Each pair is two rows. How far apart are they, by a hidden measure? 0 means very close, and 40 very far. Two or three weighted sums of its numbers give each row a place; it is the straight-line distance between the places.
[ 25 -37  -4  78  26 -27  33 -61  -3  53  -7 -10 -28  10  28  13]
[-72  48  23 -68  -9  72 -83 -17 -51 -44  66 -80  46   8   0  26] -> 11
[ 76 -56  15  19  71  48  52  83  37  39 -30  73 -68  77  15   1]
[-49  20  38 -49 -30  30 -56  -8 -58   5  54 -50  63   4  -8   3] -> 22
[-83  29  -2 -35 -16  26 -68 -19 -58  -3  43 -68  61  -8 -15  -2]
[-64  21   2 -23 -14   2 -32  -9 -45  12  27 -35  50 -18 -15  -1] -> 4
[ 33 -35  10  45  81 -18  43  30  38  36 -55  61 -38 -22  43 -21]
[-14  20  53 -45 -19 -16 -25  -6 -58  18  48 -50  66  -3   2   7] -> 16
[-57  16  15 -28   4  -7 -40 -17 -26  -7  62 -71  35 -21  24 -30]
[ 51 -56  13   5  65  14  39   6  54  16 -28  37 -37  35 -25 -18] -> 19
[ 64 -74  -6  13  86  43  37 111  20  78 -14  76 -46  33 -15   3]
[-55   2  32 -37   4  31 -35 -15 -42 -16  54 -74  69  12   8  13] -> 32
[-11  41  -2  66 -88 -27 -35 -75 -37 -37 -12  -7  32  43   2   0]
[-13   9   0  66   7  -9  17 -39  -2  44   9  -3 -19 -16  47 -15] -> 10
[  6 -18  10  98  23 -12  15 -29  -4  87 -28  23 -25 -27  78  18]
[ 68 -75   3  21 127  38  30 114   9  86 -40  87 -73  31  35 -19] -> 39
[-24  64 -45  39 -53 -39 -56 -24 -38  19 -32  28  49 -46  36 -14]
[-18  28   5  73 -37 -30  -9 -77 -33  15  16  23   6 -14  62  -8] -> 7
[-42  82 -29  64 -62 -18 -24 -47 -31 -52  10  26  47  36  28  40]
[-19  78  -9  51 -90 -45 -35 -55 -34 -39  -9   3  36  14  12 -23] -> 14
[-42  31  52 -72 -20  -1 -20 -46 -63 -25  89 -72  55  48 -17  15]
[ 26 -20  28  75  23 -30  25 -36  -3  78 -15   1 -21 -21  73 -21] -> 13
[ 64 -23 -18  45  36 -10  51  22  49 -11 -36  58 -46  16  42  23]
[ -2  -2  22 -11  15  24  42  18  39 -41   9  11 -25  24 -29 -11] -> 16
[-64  33  31 -52  -7  48 -52 -27 -51   3  81 -59  40 -31   8   0]
[ 20 -23   2 -31  20  20  28  40  36 -42  11   5 -30  28 -34  17] -> 21
[ 58 -47 -11  34  21  10  48 -13  32  18 -20  31 -21  15  16  15]
[-35  73 -33  42 -80 -46 -55 -69 -39 -30   8  12  50   8   5 -23] -> 18
[  7 -30  -3  -6 -28  -6  29  36  26 -16  -8  10 -35  26 -36   1]
[ 19 -24  15  -1  11  23  36  49  38 -26 -27  15 -37   0  -9   2] -> 10
[ 34 -22 -10 -13 -11 -27  45  10  61 -22 -18  39 -41  44 -40  -5]
[-21  23  44 -69 -13  45 -11 -31 -42 -19  53 -66  39   9  -1 -24] -> 24
[  1 -15 -38 -23 -75 -44 -21  -8  12   2   9 -29  -6  31 -73  14]
[ 27   0  41 -43 -12   1  39  16 -33  25   1 -25  21  48 -60  36] -> 18
[-25  68 -20  58 -59 -43 -58 -39 -37 -14 -19  10  58 -19  34  -1]
[ -3 -10  12  23   2  10  57  36  57 -46 -24  40 -41  26  23  24] -> 15
[ 47 -65 -15  39  66  13  46  62  58   5 -55  74 -67  10  34   9]
[-12  70 -10  43 -65 -34 -47 -52 -46  -6 -13  10  54   7  24  -3] -> 21
[ 34 -49  17  33  22 -20  65   8  43  12 -28  14 -56   3 -13  -2]
[ 55 -66   7  35  98  43  55 116  20  84 -38  87 -54  53  49  34] -> 30
[ 23  -4  31   7  60 -56   6  51  28  11  24  40 -48 -74 -89 -23]
[ 33 -36  -6  30   9 -45  58  20  35   7 -36  46 -27  -3   7 -20] -> 20
[-40  27   1  69   3 -21 -37 -30 -31  17  13  16  -1 -51  76 -12]
[ -6 -12  29   1  15  24  51  37  46 -23 -14  26 -30  12 -33   0] -> 14
[ 17 -15 -10  22  32 -32 -39 -20 -27  52   1  -7  20   1  28 -21]
[  3  16  -1  10   4  21 -11  -7   0 -20 -10  -3  14  11   7   5] -> 16
[ 35 -20 -29  26  16 -31  28  15  30 -10 -35  54 -22  -6 -18  -1]
[ 31 -31   2  -2  -3  -8  30  38  -1 -17 -29  -8   9  -1 -53 -21] -> 9
[ 57 -27 -25  42  13  21  51   1  14  15  -7  34 -16  32   5  25]
[ 68 -24   0   8  14   3  47  35  67 -21 -35  54 -28  12 -90  27] -> 19
[ 79 -63   5  26  92  57  41 114  29  57 -40  90 -63  51  28   5]
[-39  17  22 -37   3  42 -52  12 -64  -5  57 -68  72 -42   4  30] -> 24
[-14  71 -33  39 -67 -21 -51 -75 -47  -7  -8   2  29   1   5  -1]
[-76  43  26 -24 -10  14 -63 -19 -48 -20  63 -62  59  25   6  26] -> 22
[-82  44  26 -47 -25   7 -58 -28 -56  -9  67 -58  63  15  16 -18]
[-61  48  42 -24  -9   7 -41 -18 -46 -11  25 -37  40 -16  43  13] -> 17
[  5 -29  14 -50   9 -11   9  39 -15  15  -3  -9   8  18 -65  -1]
[-45  14  23 -55 -17  32 -52 -12 -62 -18  37 -51  66  -2   2 -11] -> 5
[-29  15  52 -57 -22  19 -14  -1 -53   5  20 -34  47  -8  -4  13]
[ -1  13 -17  22 -51  -3  -7   6  10 -13 -35  12  10   3   6  -9] -> 14
[-15  11 -59  -9 -14  -8 -12 -71  29 -31 -59 -11 -24 -76  60 -30]
[ 77 -46 -29  11  54   9  42  30  40  22 -31  41 -28  40   4  15] -> 25
[  6   0 -11 -25 -17  19  21  16  15 -46  22  -4 -21  36 -27  46]
[-51  45  49 -57  -7 -16 -22 -31 -61 -19  70 -45  55  20   6  13] -> 23
[   5   -1 -101  -25    9   -3    8  -32   61    2  -72   11  -48  -81
   70  -16]
[ 82 -80  19  49  95 -17 -22 -11  -1  40 -60  27  -7   3  70 -36] -> 16
[ 15 -40  54   4  32 -14  41  22   3  14  -2  29  -6  -7 -22  14]
[ 48 -17  -7  16  38   3  67   9  40 -13 -24  39 -35  33  -2  24] -> 14
[ 60 -69  16  28  85  13  49  93  28  40 -42  80 -52  34   1  -4]
[-35  21  33 -49 -38  13 -41 -16 -57   4  59 -59  66  -8  -2 -14] -> 21
[ -46   31   22 -106  -37   16  -45  -33  -61   18   48  -81   53  -35
  -13  -44]
[-46  26  46 -13 -20 -13 -66   2 -52  -6  23 -40  52 -14  13 -11] -> 19
[-43  36  32 -21 -23  22 -43 -24 -44 -17  20 -54  33  18  -9  -2]
[ 29 -24  -2  -4   3  22  17  37  21  -7 -18  29 -34  19 -10   3] -> 20
[ 38 -28   2  -5   8  -5  56  34  48   4 -24  16 -38  -1 -40  -8]
[ 16  -9   4  17  -8 -16  57  26  59 -18 -39  42 -21  17  -7  -1] -> 18
[  6  -3 -99 -84 -21  -3   7 -75  49   6 -64 -37 -49 -89  61 -41]
[ -10   -1  -96  -46  -12  -23    1  -40   42   27  -92   11  -46 -106
   74  -18] -> 10
[-34  71 -16  81 -54 -26 -66 -43 -47  -8 -32  26  28 -30  64 -19]
[ 76 -44   9  22 100  22  48 117  19  85 -28 110 -59  64  33   8] -> 30
[-67  46  51 -62 -27  10 -40 -54 -50 -46  52 -63  56  28  -2 -20]
[ 18  16  -5  39  -8 -31   5 -22  -1   6 -10  29   5 -17   1 -14] -> 19
[ 86 -48 -29  26 107 -15  38  23  21  10 -50  49 -12  30  43  17]
[ 18  -1   4  48  -5 -12 -55 -18 -32  -1  -4  -4  41 -24  20 -25] -> 16
[-46  27  31 -77 -14  29 -51 -41 -42 -17  53 -73  52 -12  -5 -24]
[-26  69 -22  54 -92 -46 -33 -49 -41 -19  -9  18  38 -15  40 -24] -> 9
[-83  55  -3 -59 -10  38 -45 -38 -49 -56  98 -84  45  31 -29 -13]
[-60  53  24 -23 -28   2 -63 -43 -56   5  28 -52  59 -14  39 -48] -> 15
[-45  27  39 -47 -26  12 -32 -27 -61 -37  67 -52  63  34 -28   2]
[-59  54  39 -90 -38  36 -60 -39 -63 -15  63 -70  45 -51 -18 -26] -> 20
[ -30    4 -102  -44   11   -2   35  -30   60    9  -95   -3  -44 -103
   81    0]
[-56  20  49 -40 -25   9 -42 -57 -36 -22  76 -66  39  12 -19 -19] -> 17
[ 29 -22   6  -1  36   5  60  40  31  -3 -13  43 -25   7 -12  16]
[-65  48  33 -40 -20 -11 -89 -10 -54  -6  58 -58  70 -31   9 -26] -> 24
[-21  53 -20  68 -68 -45 -50 -68 -31   7  -6  10  44   4  12   3]
[ 10  -9  39 -28  10 -31  41  18 -33  13  31   4  19  35 -57  36] -> 9
[ 16 -27   2  15  26   7  27  20  24   4 -26  14 -14  18  -1  -2]
[ 62 -61   8   5  47 -16  42  47  48  25 -41  51 -35  21 -40  -5] -> 6
[ -2 -24  15 -14  14  26  45  12  30 -55 -14  -5 -16  62 -33  29]
[ -5  51 -12  70 -55 -50 -70 -60 -44  10  -3   4  38 -31  16   6] -> 17
[  4  15 -14  34 -34   7  -9 -58 -15  26  18   7 -21   5  10 -14]
[ 17 -16 -16  98  34  -5  24 -50  -3  65   4  24 -29  -1  68 -22] -> 5
[-21  73 -29  35 -95 -30 -40 -56 -35 -44   5   1  51  31  -7   7]
[ -2  51 -38  46 -78 -41 -58 -62 -32   6 -19 -12  51  -8  19  -2] -> 9
[ -20   -5  -88  -24    2   11   30  -31   60   16  -94    0  -54 -125
   93  -28]
[-29   7 -22  14 -85 -48 -13  41  -1  -3 -25   7   1  -5  10  44] -> 25
[ 11 -11  -6  93   6 -15  15 -57  -4  86 -18  15 -36 -14  55  -4]
[ 57 -44 -15  14  91  36  49  83  45  43 -18  87 -65  73  11   0] -> 35
[ -2   7 -25  76  -5 -37 -31 -29 -12  51  -7  10   5 -28  48  -1]
[ 20 -44 -15  92  61 -17  21 -32   8  61 -17   7 -40 -18  68  32] -> 13
[  0   2  -5  50  15  18  35 -12  33  20   9  39 -56 -11  28  -2]
[  2 -34   5  12  25   9  54  34  50 -24 -11  27 -48  14 -21  33] -> 13
[-22  34   8  74 -29   6 -50 -54 -33  13  21   5  20 -23  58 -11]
[ 66 -60  11  49  96 -24 -10  -6   5  54 -57  27 -24   2  43 -55] -> 14
[ 17 -28  16 -49  11 -28  26  44 -33  30  11  -7  23  -1 -41  23]
[  7   4  -2 -16   0  23  47  30  43 -35  16  12 -27  29 -53  27] -> 20
[-60  47  23 -28  -5  13 -74   6 -62  -6  40 -45  65  -2   9   9]
[ 15  19  46   3   9 -24   1   7  32 -55  47  14 -47   5 -89   8] -> 28
[-42  19  44 -59 -14   2 -27 -27 -68 -14  43 -74  54  36 -14   3]
[  9  -1  51  18   0 -21  -2  26   5  16  22 -14   1  31   3 -14] -> 13
[ 23   7  -8   7  14   1 -22  20 -15   2   3  26   9  -2  -1   4]
[-20  45 -59 -17 -40 -18  11 -89  28   3 -40   9 -42 -56  50 -12] -> 27
[-50   0   7 -18   1  34 -52   5 -56   8  22 -47  50 -25   5  15]
[  3 -34  27 -52  40 -14   7  27 -38  46  25 -23  48   6 -36  23] -> 3
[ 25 -34   0  56  17 -11  33  16  23  57 -20  37 -32   2   3  -7]
[-66  25  28 -53 -27  41 -51 -26 -49 -15  66 -52  46 -15  26  11] -> 7
[ -8  11  35 -28  22   7  16   6  13 -10  18 -13   3  21 -27 -18]
[-67  57  15 -16  -7 -23 -57   6 -39   3  13 -33  51  -2  17   5] -> 11
[ 23  -3  44  15  17 -20  39  48  50 -48  49  52 -68 -36 -78  43]
[-55  22  17 -52 -35  31 -59 -21 -55   2  39 -67  61 -22 -13 -22] -> 38
[-68  10   3 -31 -21  35 -58 -29 -31 -33  65 -52  37   9 -18   9]
[  9 -21  32   6  12 -11  16  36   5   2 -12 -13 -11  11 -12  -6] -> 10
[ 27 -36  15  36  29  22  61   4  44   0  -7  44 -42  11  -7   5]
[ -2  -7  39  10  39 -23  24  57  51 -58  27  28 -63 -10 -71  16] -> 11
[ 44 -27  -7   2  -8   8  53  32  49 -26 -14  14 -44  10 -47  17]
[-24  26  24 -37  -5  48 -59  -6 -51  -8  53 -53  54 -30  -3  12] -> 15
[-29  15   3 -54  -8  59 -48  10 -48 -17  58 -65  76 -12 -15  -7]
[ 75 -65 -21   0  83 -12  64  11  49  26 -39  35 -46  10 -12  -8] -> 15
[-52   5   1 -19 -12  16 -60 -40 -55 -32  64 -82  66  -2 -16   8]
[ 33 -24  -4 -17   3  11  13  16  20 -12  32  -1   0  50 -86  26] -> 12
[-60  59  17 -49 -11  33 -58  -7 -52  -5  71 -61  52 -24   6   7]
[-22  -3 -96 -67 -14   5  38 -55  45   1 -91  -7 -64 -62  74 -36] -> 7
[-82  44  18 -24 -22  45 -63 -18 -45 -39  64 -74  63  11   9  26]
[  3   2  30   4  22 -38   9  25  48 -46  45  24 -56  -6 -75 -14] -> 16
[-66  29  30 -33 -24  13 -38 -49 -43 -31  50 -47  34  -4 -23 -21]
[  9  -6   9 -22 -20  10  16  29  13  -8 -11  11  -9  13 -24   0] -> 10
[-23  58 -10  84 -45 -63 -49 -24 -30  11 -34  24  43 -39  44 -20]
[-46  17   7 -63 -18  38 -43 -13 -44 -40  51 -69  56   7 -23   1] -> 17
[ 12 -32 -15  83  13 -18  26 -57  -9  70   9   7 -30 -28  25  -8]
[  -1   -1  -94  -71  -14   -8   25  -21   49   11  -92  -22  -47 -101
   49  -38] -> 7
[ -2  11 -89 -52 -13   1  30 -61  56 -27 -68   2 -46 -84  92   4]
[-37  26  11 -38   0  40 -35 -35 -46 -34  53 -56  47  12 -18   5] -> 16
[ -9  63 -22  59 -86 -20 -66 -38 -31 -19  -9  13  35  40  32  14]
[ 13 -20  21   0  11  51  44  60  36   7 -27  31 -25 -30  19  16] -> 12
[ 43 -44   7  -2  38 -13  15  -5  11  15 -42  24 -23  27 -19 -32]
[ 17 -34 -28  94  25   9  11 -43  -2  86  20   5 -20 -11  11   0] -> 11
[ -7 -20  44 -43 -21   7 -14  -3 -55  17  25 -36  31 -25 -17   0]
[-40  24  25 -45  -9   4 -39  -1 -63   7  41 -51  47   3   2   2] -> 7
[-65  43  14 -64 -24  15 -60 -59 -42 -41  51 -77  39  -4   3 -22]
[ 22 -38 -17  96  12 -36  13 -35 -14  90 -12   0 -11  -8  50   2] -> 11
[  0  10   9   2  23  -1 -21  12   4  -8 -15   9   5 -25  11 -17]
[-42  33  23 -44 -17  49 -40 -10 -39 -28  71 -47  56  -6  29   0] -> 8
[ 76 -53  23  36 103 -38 -25   9   3  86 -67  58  -6  -7  60 -60]
[ 18  -1  -6  69  13 -41  -1 -57  -4  72  -6  13 -33 -11  59 -14] -> 18
[  -2    5  -93  -39  -20   -4   17  -36   58    5  -91  -19  -54 -120
   93  -37]
[ 51 -46  -6  32  34   3  27  55  31  43 -70  63 -40 -13   7 -12] -> 23
[-55  13  67 -55 -10   5 -37 -17 -51 -19  71 -73  42  13 -14   2]
[ 33 -42 -18  37  20  -7  33  26  25 -18 -28  43 -21 -14 -18  30] -> 31
[-14   5 -92 -59 -10 -18  29 -59  54   0 -82   2 -46 -83  81 -38]
[-58  32  50 -61 -38  45 -40 -39 -36 -23  82 -67  52  24  -1   1] -> 14
[-20  19   2 -66 -23  50 -48 -13 -56   6  79 -51  69 -25  -3 -16]
[-86  34  21 -34 -41  21 -59 -56 -57 -30  90 -73  68   9 -11 -14] -> 20
[-27  22  20  43   3 -16 -44 -41 -36  23 -10 -20  17   7   9 -30]
[ -2   5 -21  25  17 -18  26  40  23  11  -8  34 -30 -29  -4 -17] -> 16
[-52   8  -7 -54 -10  18 -47  -9 -44  10  54 -63  66 -29  11   3]
[ 70 -64  17  24  67  -4 -19 -22   1  76 -51  28 -10 -14  10 -43] -> 18
[ 38 -24   7 -12  35   1  48  43  51   6 -18  22 -23  28 -24 -15]
[-26  29  37 -61 -24  27 -33 -32 -57 -19  54 -72  57 -22   0  -6] -> 18
[ -1 -19  17 -27   1 -12  43   9  23 -31  -2  15 -31  23 -30  16]
[ 33  15 -11  22 -21  -8  38 -12  36 -55  19  34 -18  33 -16  20] -> 13
[-40  61  21 -33 -12   3 -44  -2 -63 -35  36 -29  51  21  13  23]
[ 20 -11  17  50  -6 -29   2 -85 -15  67  13  -9 -33  -3  21 -48] -> 17
[  1 -18  48  -6  15  -7  43  51  -1 -10  -6  36 -16  -4 -20  26]
[-75  62  30  -7 -30   3 -76 -27 -62 -26  55 -36  69  26  15  17] -> 13
[  5   6  32  25  21 -36   1  29  24 -23  34   1 -44 -19 -83   7]
[  1 -35  35 -17   5   5  15  22  25 -44  -5  -1 -12   4 -23  33] -> 15
[ 113  -12   -7  -46   12    3   64   54   99  -59  -26   43  -30   57
 -123   18]
[ 18 -43   4  82  17 -19  15 -44  -5  77   4 -20 -15  -7  46  -4] -> 30
[-33  53 -40  60 -39 -27 -56 -17 -50  -8 -25  26  34   3  33  13]
[ 19 -16  13 -18   3   8  58   9  44 -29  -7  14 -35  19 -30  13] -> 17
[ 82 -48 -30   0  62 -10  45  -2  40  20 -19  39 -30  42 -13 -10]
[ 29 -14  18 -23   4  37  51  39  37 -37 -25   8 -24  24 -51 -11] -> 18
[-54  17  53 -47 -29  21 -64  -4 -60 -30  65 -78  57   9 -23   6]
[ 31 -28   6  68   9 -13  18 -34 -22  79 -11   7 -19 -36  25 -13] -> 22
[-12  15  27 -37 -20   4 -41   3 -12 -26  73 -25  -4  -7 -79  -7]
[ -8  68 -40  56 -47 -40 -47 -34 -41  13 -18  16  36 -19  49  -3] -> 6
[-81  48  11 -25 -15  29 -76  13 -60 -23  47 -59  35  19  27  11]
[ 17 -35  -6  70  43 -15  40  21  43  36 -32  43 -29 -33  48  14] -> 25
[ 18 -11  46   8 -10  13 -11  39  14 -28   5 -29   2  65  -4  -2]
[-10  -2  49   7  -2  24  -3   8  17 -10  22 -21 -10  30 -16 -15] -> 8
[-57  -1  29 -30 -11  17 -52 -21 -46 -13  58 -57  28 -25   2   1]
[-46  21  18 -82  -7  41 -25 -18 -44 -25  38 -70  54   5  -9 -22] -> 5
[ -2  64 -17  65 -45 -42 -39 -53 -44  -7 -27   5  62 -13  14 -14]
[ 63 -92 -11  44 100  16  64 104  29  60 -49  76 -58  27  20  19] -> 28
[ 14 -24  21 -22   3  11  27  19  22 -40  22  -8 -31  22 -32   1]
[ 50 -42   7   2  34  -7  45  63  53  11 -40  44 -40 -10   9 -13] -> 6
[ 30  -9  -1  20 -29  16  33   5  39 -10 -23  53 -24   3 -10  27]
[ 43 -27   6  73  27  -3  15 -40  -2  69 -19  11 -24  -6  21  -7] -> 24
[-21  18  43 -33   8   0 -27 -14 -47 -16  76 -25  42  13  12  -7]
[  3  -5 -35  16 -19  21  18  39  48  -1 -43  35 -37  -6  -4  31] -> 14
[ 12 -22  13 -17   7  -2  25  36  21   9 -15  -2 -18   5 -18   1]
[ 18 -20  14  46   0 -22   2 -37 -15  64  -5   0 -12 -23  -2  -3] -> 15
[-72  35  45 -72 -31  46 -34 -56 -58 -28  75 -91  57  32 -21   0]
[-45  -2   0 -45  -9  19 -34  13 -47  -6  42 -47  42 -21  -9  14] -> 15
[ 67 -79  -8  17  68  20  52  92  31  68 -59  64 -51   5 -21   7]
[  7 -32   6  88   9 -23  20 -59 -11 106   7 -10 -27 -21  45 -23] -> 27
[  -8   21  -93  -64  -36   11    1  -47   50    0  -83  -15  -59 -114
   82  -53]
[ 12 -15 -19  -1 -41  10  18   1  31 -32  10  11 -18  20 -32  16] -> 30
[  0  37  14  24  -2 -11 -44 -36 -31  21  15  -4  30  15  26 -39]
[  2 -29 -23  22 -24   0  24  21  32 -20 -16  25 -37  24 -18   1] -> 20
[ 26  -2  -3  10 -15  18  59  36  44 -31 -17  51 -37  39 -24  27]
[-14  74 -35  33 -43 -45 -51 -33 -37   0 -13  24  45  -7  28   0] -> 14
[ 21 -46  26  26  -7   0  56  27  29  22 -31  30 -59  -7  12 -15]
[-26  22  10  73   0 -19  -6 -74 -28  27 -14 -11   4  -3  35  -7] -> 13
[-22   2  31 -57 -30   8 -32   8 -60  -7  68 -62  63   8 -13   6]
[ -4 -13  42 -50 -11 -23  27  11 -35  -1  49 -33  16   7 -36  28] -> 11
[  70   -3    2  -23   29    7   72   52  108  -46  -31   64  -45   14
 -111   13]
[  5   6   9 -21 -21   6   0  13   1 -19  17 -15  -4  29 -36  13] -> 28
[ 33  -7 -13   9 -20 -39  53   2  43  10 -31  36 -29  20 -12 -12]
[ 78 -77   9  29  87 -30 -24  -1  -4  84 -71  16  -4 -37  31 -57] -> 21
[-73  26   8 -58 -29  41 -62 -19 -46 -32  71 -79  53   5 -12  21]
[ 24   0 -10  32  21  -6  35  31  42   2 -46  34 -34 -17  20   3] -> 15
[ 12 -30 -11   8 -15   9  42  36  47 -21 -33  27 -25  -6   3  29]
[-26  78 -49  37 -72 -29 -49 -32 -43 -28 -14  -8  32  12  14   0] -> 22
[ 49 -52  -9  25  67  -7  31   8  36  46 -59  29 -17   7   6 -26]
[ 24 -52   9  18  11  -3  39   8  39 -16  -2  15 -24  -8 -47  -4] -> 14
[ 22 -50   0  45  -4 -30  46  -3   8  32  -9  24 -42  -9  -8 -16]
[ 36 -40 -23 -17  12   9  35  43  54 -12  10  24 -28 -18 -32  14] -> 15
[ 17   9  24  14  31 -10  25  25  11   1 -40  36 -22   4  24  -5]
[-43  -9  27 -14  -6   6 -51 -14 -33 -24  28 -53  41  11  -4  16] -> 10
[-70  17   2 -47 -20  18 -59 -10 -48 -18  41 -85  73 -22  -2  12]
[-58  33  16 -49 -29  30 -50 -28 -37 -17  43 -57  40  17 -20  -3] -> 6
[-49  41  22 -61 -28  40 -62   2 -52  -6  38 -63  64 -22 -23  12]
[-18   7 -79 -44 -19   6  10 -52  34   7 -80 -20 -53 -99  86  -1] -> 18
[ 20 -15  11  36  53   7   5  27  15   2 -25  31 -28   5  33  16]
[-39  25  11 -58  -1  29 -25 -37 -49 -25  41 -57  58   4   1  16] -> 8
[ 45 -31   4  33  65   8  63  13  34  10 -40  28 -51  23  35  17]
[ 68 -42 -18   7  76 -25  44  24  26  31 -36  32 -37  39  15  -6] -> 15
[ 53 -37 -35  45  48 -21  30 -17  24  79 -43  28 -36   7  20   4]
[  9   4 -22 -32 -18  -7  -5  -9  -1  -3  -8  -3   9   4  -5 -17] -> 14
[ 32 -30 -19  16   1 -21  43   9  26 -18 -16  26 -28  12 -26   5]
[  3  -2   2   7   1  47  33  42  18 -20 -11  33 -26  52   7  31] -> 6
[ 60 -55 -10  32  52 -28  24   4  21  75 -41  22 -33 -19   5   1]
[ 20 -29   0 -31  -6  17  48  14  52 -62  10  -6 -13  71 -56  29] -> 26
[ 38 -41 -30   5  41  29  12  74  27  -2 -24  42 -21 -17 -16   3]
[-13  59 -18  55 -73 -36 -47 -64 -47 -25  16  -1  45  -7   8   2] -> 19
[  2  -5  23 -17  -7   5  47  21  30 -11  11   5 -20  10 -28 -11]
[ 11 -24  54 -34   4 -59  28  21 -42  19  58   4  17  32 -54  25] -> 14
[ 46 -35  13  13  18   4  25  19  36  22 -42  28 -34  -7 -17 -15]
[ 82 -69   0  26  74  55  47 110  21  55 -58  77 -37  19 -27  35] -> 23
[ 79 -64 -32  10  66 -15  38  16  34  20 -17  39 -30  16  25   0]
[ 10   1  -5 -13  -7   5  40  11  35 -38 -15  38 -33  10 -17   0] -> 21
[ 11  11  39   5  18 -15  31  26  55 -51  59  30 -52   6 -89  21]
[ 56  13  33  -9  44  11  62  65 116 -58 -23  63 -39  13 -91  36] -> 14
[ -1 -14  -2  14 -11  -9  33  32  32  -6  -5  10 -30 -11 -19  -1]
[-36  43   4 -40 -16  51 -50  12 -57  -9  55 -57  63 -19 -11  -4] -> 18
[ 32 -41   3  50   7  -3  45 -15  27  31 -11  28 -23  -3   0  18]
[ 41 -11  -9  -6  13  39  38  28  43 -45  13  46 -30  26 -32  25] -> 14
[  9 -19  16   0   0 -23  23  38   9  -6 -14   0 -15  28 -10  15]
[ 11 -19 -25  20  -2  -4  26  28  26 -21 -16  22 -31   3 -17  14] -> 12
[ 19   7 -48   1 -19   2  42  38  41  -8 -35  45 -27  22 -14 -16]
[-24  91 -16  41 -95   0 -52 -43 -50 -47   8   4  41  17  29   7] -> 13
[ -61   45   12  -30  -36  -22 -102  -30  -65    5   11  -43   81  -11
   32   -7]
[ 49 -37  -7  16  32  21  -1  36  15  48 -39  29 -19 -15   3 -16] -> 25
[-14   2  21  17  38  -9 -33 -31 -28  29 -19  -1  26  18  44 -35]
[ 24 -44  -8 -11  23  14  37  67  38  29 -26  15 -34  -1 -31 -15] -> 12
[ 52  -8  20 -14  34  17  37  50  73 -37 -30  39 -45  -8 -39  25]
[ 39 -39   3  95  37 -16  28 -36  -4  81 -26   9 -36 -29  62 -18] -> 26
[-18   7 -89 -38  -7   4  19 -48  53   7 -72  -9 -35 -84  79 -23]
[-60  18 -27 -71  -9  14 -67 -14 -41 -47  93 -86  28 -12 -16 -18] -> 23
[  4  -6 -35  12 -38 -15  19  31  38  -6 -24  10 -12  18 -35  20]
[  2 -13  52 -41  -7 -20  31 -18 -41 -27  18 -28   9  52 -49  38] -> 17
[ 12  -7  45  -1 -12 -10  -8  45   6 -35  -4 -33  16  67  -9  -9]
[ -9  72 -28  26 -89 -19 -27 -67 -39 -29   1  -9  39  16   1  -9] -> 20
[  7  16  36 -11  -6  21 -17  19 -11   8  -8   1  16  -1  22  -5]
[-50  21 -18 -47 -14  34 -49   3 -51 -10  61 -61  65  -8   2  -3] -> 16
[-22  80   0  35 -82 -48 -54 -44 -50  21  -1  18  22 -38  10 -36]
[-16  35  37  53   0  -7 -43 -31 -32  20  -4   7  23  16  29 -18] -> 8
